In the rows, zero is written as 128.
A single turn carries every row of the set below to another of its rows. Some are shown first; where does it send the rows asked next?
suveb: [135 141 139 116 118 135 103 147  81 137 105 161 113 127 115 152 146 137
  92 120 156 145 108 125 113 147 124 153 123  95]
tup: [129 134 132 107 114 102 150 122  91 121 157 148 118 155 156 123 102 124
 110 132 129 127 105 118  92 113  80 114 135 136]
fivep: [127 119 133 112 110  97 157 111 121 153 113 152 134 175 106 129 112 118
  92 128 164 133 115  76 136  88 117 117 132 104]
kapam: [130  77 118 130 117 108 134 100 100 131 148 130 131 136 156 114 110 122
 138 139 149 127 129 117  90 128 108 102 118 135]
Sok: [123  99  88 156  97 109 106 115  85 122 125 148  93 132 113 142 123 138
 124 129 175 144 111 135 117 151 114 139 104  96]
vur: [131 101 110 128 103 107 142 118  89 104 155 139 119 131 128 137  96 114
 121 150 151 141  91 110  88 134  73 106 115 131]
gid: [137 115 141 114 130 143 104 126 129 163  95 130 114 136 119 164 132 123
  87 142 146 135 125 133 104 160 119 153 121  93]
kif: [131  98 139 116 124 113 146 101 114 149 145 135 135 155 166 123 105 131
 115 138 126 123 135 124  86 116  97 108 132 135]
lem: [133 131 110 141 134 103 140 127 115 123 120  92 104 144 101 142  92 147
  85 133 149 152 119 110 121 134 140 144 173  98]
rovul: [150 129 118 153 132 108 146 136  90 118 115 118 108 141 100 144 104 150
  92 123 167 171 127 112 127 131 140 140 164 100]
Rinir: [159 127 137 107 132 112 161 116 144 176 101 139 106 149 100 131 125 134
  96 137 134 154 109 141 125 103 133 127 113  94]
tatal: [118  91  89 153 104 114 102 112 111 132 119 124  92 128 122 143 121 132
 122 139 166 127 116 141 110 162 117 133 103  92]
dobe: [128 144 130  98 120 106 145 135 113 156 102 155 110 130  96 126 128 150
  89 135 133 153  75 141 115  98 136 115 122  86]
favi: [126 153 130 126 128 124 123 121  83 141 149 160  99 162 110 140 129 159
  92 116 130 146 108 116 114 132 124 161 137  86]
zagob: [113 124 142 119 123 115 159 134 132 138  95 153 118 142 128 137 121 128
  90 138 161 115  99  99 115 121 109  72 126  72]
bage: [110 122 135 119 116 109 151 113 141 152 109 133 136 137 105 130 117 122
  78 138 148 108 104  79 127 100 109  95 134  93]
deser: [130 126 131 122 140 132 123 100 132 165 139 128  99 172 115 152 115 145
  87 136 119 135 127 124 106 145 119 162 135  85]
farep: [128 105 113 123 118  99 142 107  99 114 156 133 104 140 156 114 103 106
 131 137 149 127 112 121  96 131  83 109 123 136]
Bepe: [130 118 141 112 116 102 166 132 110 138  98 172 118 180 127 137 116 124
 104 128 177 139 110  96 124 110 117  92 125  81]
div: [145  84 143 119 106 129 139 123 108 144 123 138 159 131 144 148 110 131
 110 151 138 135 122 117  79 124  96 101 115 135]
mif: [138 116 119 148 142 114 136 138  99 124  89 127 106 124 117 145 109 143
  90 130 176 170 133 132 117 142 134 124 168  92]
beg: [126 110  83 161  99 104 115 100  94 124 151 136  86 146 107 136 116 140
 119 127 158 138 114 125 125 142 109 152 109 100]
soro: [150 131 136  98 117 111 144 135 132 166  91 133 121 126  94 131 133 135
  93 137 137 146  89 135 122 102 144 125 111  97]
budi: [119 102  85 158 106 108 111  96 120 134 143 112  86 140 114 137 114 133
 118 136 151 122 117 131 118 151 112 145 109  97]
gapa: [133  73 115 134 103 117 133 111  90 122 147 135 144 125 128 136 105 129
 129 150 151 143 108 106  82 131  99  99 110 131]
bimo: [142 120 138 112  96 118 143 141  84 115 136 151 144 131 135 148 108 126
 104 144 143 141  91 109  86 122  79 107 118 137]
mibu: [121 119 113 136 145 109 129 129 122 130  94 100 101 129 117 144  97 139
  82 141 158 151 124 131 110 145 135 127 175  91]
buren: [138 141 129 107 136 105 163 116 126 165 113 161  94 151 100 126 120 147
  90 136 129 160  94 147 119  99 125 120 125  82]

kif moves to div
favi moves to deser
Now these:
buren moves to Rinir
budi moves to tatal
gapa moves to vur
lem moves to mibu
bage moves to zagob

